Rows swapped in pairs by one turn or mirror: which row each one swaps with:
The rows were stretched afterwards, more along some directions than others.
k_797: [ 29  19  20 -24  -8  14 -14  22   8  17  19 -19 -31 -20  28  35  24 -17
  22 -37]
k_413: [-14  -4  12 -28  -1   5  -3   4  44  17  27  15   0  24  37 -19 -13  -8
   6 -18]
k_826: [-19   7   6 -40  21  17   9   0 -25  16  15  -1  12 -40  -3  28 -13  -4
 -13 -18]
k_627: [  5  17  29   9   1   8   0  17  37  11   8 -12 -36  -3  -2  25   1   0
 -11  -9]
k_783: [  5   9   1 -31  11 -26   4 -10  -7 -20  37 -19  20 -18  27  -6 -23 -11
  25 -17]
k_902: [-18  -7   9 -13   0 -11  15 -20 -10  26  19  -8  23  -3  38 -17   1   4
  11 -18]
k_405: [-19  22  18 -37   6   8 -11  11 -18  -4 -30 -12 -21 -25 -30  24  14   0
   2 -20]
k_25: [ 41  11  -5 -41 -10  -1  28  45 -17 -16  12  20  -4  -9  10  20  22 -23
  -3 -22]
k_303: [-16  19  17 -32   1  21 -13  18  23  10 -39  -3 -56 -11 -29  39  16 -13
 -18 -21]
k_135: [ 35   8  -6 -29 -13   6  22  43 -12 -13   0  26  -3  -9   2  18  32 -19
  -4 -21]
k_896: [ 48   4  33 -20  -6  -2  11   2  10  -5  34  -8  -6 -35  15  15 -12 -26
  14  -5]
k_966: [ 28   4  16  10 -13  -6   6   2   9  17  -9 -12 -30 -11  -3  21  29 -19
  -7 -17]
k_570: [ 40  10  32 -20  -2   1  10  11  14  -2  34  -9 -15 -31  22  24 -10 -41
  16  -9]
k_713: [  6   6  13 -18  -6  14 -13   9  61  13 -23  -7 -55  -4 -14  25   2 -16
 -26 -18]
k_270: [ -1   1  -7 -32  10 -27   7 -21  -5 -14  25  -7  29 -16  11  -5 -24  -4
   4  -9]
k_73: [-15  25  21 -35  -2  14 -13  20   7   3 -34 -11 -40 -14 -24  36  18  -2
 -10 -27]
k_637: [  6 -16   8 -17 -18   3  -5   5  32  -2  24  30  13  11  28   0 -13   0
   6  12]
k_530: [-15  -9  42 -21 -18  18  -7   9  -1  28  18  27  17  -4   7   2   3  -1
   2 -12]
k_76: [  6  -4   5  -7  -4  -4  25  15  12  -2   8  -3  11   6  28 -28   3  10
 -11  -6]
k_950: [ 30   2  44 -12  -6   5   1  -4   8   8  34  -9  -3 -44   7  27 -20 -22
  14  -3]
k_816: [-16   1  53 -15 -17  15  -3  11 -14  21  24  28  15 -15  -6  15   4  -6
  15  -3]
k_21: [-24 -14  23 -23 -12  12  -5   5  11  26  16  37  13  10   8  -5  -3  -4
   1  -9]
k_763: [-18   8  23 -31  13  40   2  18 -29  21   0  -1 -14 -56  -3  38  -9   5
   3 -26]
k_482: [  2  17  28  16   3   7   8  20  21   8   6 -14 -27  -3  -6  21   9  -1
 -16  -8]
k_119: [  8 -17   5 -41 -18   6  -3 -13   6  27  16 -11  15 -30  33   3  -8  19
   6 -27]
k_808: [ 12  12  -3 -32  11 -27   5  -3  -4 -26  34 -19  16 -11  28  -8 -21 -15
  30 -18]
k_989: [  7  -7   1 -15  -3  -4  16  12  22   0   7  -2   5   4  34 -32  -3  10
  -7  -8]
k_709: [-28  10  13 -26  19  29   6   7 -29  21   9  -4   1 -43  -7  32  -5  -1
  -9 -23]
k_921: [ 18  12  -5 -39   9 -25   6  -1  -9 -29  25 -18  16 -13  30 -13 -14  -9
  31 -18]
k_941: [ -4  10   6 -24  13  20 -24   7  23  -1 -23 -16 -37 -22  -1  33  -3 -12
 -11  -3]
k_872: [  7  -3   4 -13  -2  -4  25  14  14  -5   7  -4  12   5  32 -31   1  10
  -4  -5]
k_963: [ 42   0  36 -19  -4   2   9  -1  14   1  33  -9  -6 -39  12  17 -20 -26
  13  -4]
k_840: [ 42  15  27 -21   1  -2  12  16   6  -7  30   0 -10 -24  21  17   4 -43
  10  -8]
k_870: [-14   2   7 -37  15  12   9   6 -33  17  17   0  16 -38  -5  30 -11  -5
 -14 -22]
k_155: [ 30   8  -6 -35 -13  11  19  40 -12 -19  -7  23 -16 -18  -2  18  14   7
  10 -22]
k_610: [ 27   8   0 -34 -14  12  22  31  -4 -25  -2  18 -22 -14   0  17   1   5
  24 -21]
k_922: [  5  -6   5 -28 -18   9  -1  18  22   2  32  28  22  15  32  -3   1  10
  10   2]
k_340: [-13   3  23 -22  12  38  -2   9 -27  14  -2  -6 -18 -57  -9  31 -16  -5
  10 -23]
k_216: [ 27   0 -10 -32 -11   6  15  14  15 -22   2   5 -23  -2  16  -1  -2  13
  29 -20]
k_393: [-12  19  18 -30  -6  17 -17  17  17   9 -40  -2 -45 -11 -32  35  19  -2
 -14 -18]
k_792: [-29  -4  35 -22 -11  19 -12   9   2  32  16  27  14   2  10   0   2  -1
   6 -10]
k_525: [ 37  11 -11 -32 -14   7  29  42  -7 -20   0  23 -11  -7   0  13  27  -9
  -2 -19]
k_179: [ -7  15  10 -25   8  32 -25  17  17  13 -23 -22 -37 -35 -10  44  11  -7
 -21 -10]
k_395: [-29  10  13 -36  20  24   6   5 -29  20   3  -3   9 -42  -6  35  -4   0
 -10 -24]
k_110: [-11  -4  31  -7   1  39 -12   3   3  27   7 -14 -33 -52   4  34 -15  -8
  10 -17]
k_556: [ 14  -1 -10 -34  10 -28   7 -17  -1 -20  30 -11  25 -12  19 -12 -28  -6
  15 -14]
k_158: [ 40  11 -11 -33 -11  -3  24  42  -8 -20  13  25  -4  -6   7  15  25 -26
  -4 -17]
k_444: [  0  17  30  21   4   6   1  15  24   9   7 -15 -26  -6 -11  24   6  -4
 -12  -5]

k_941 swaps with k_637
k_870 swaps with k_25
k_797 swaps with k_119
k_413 swaps with k_713
k_950 swaps with k_921

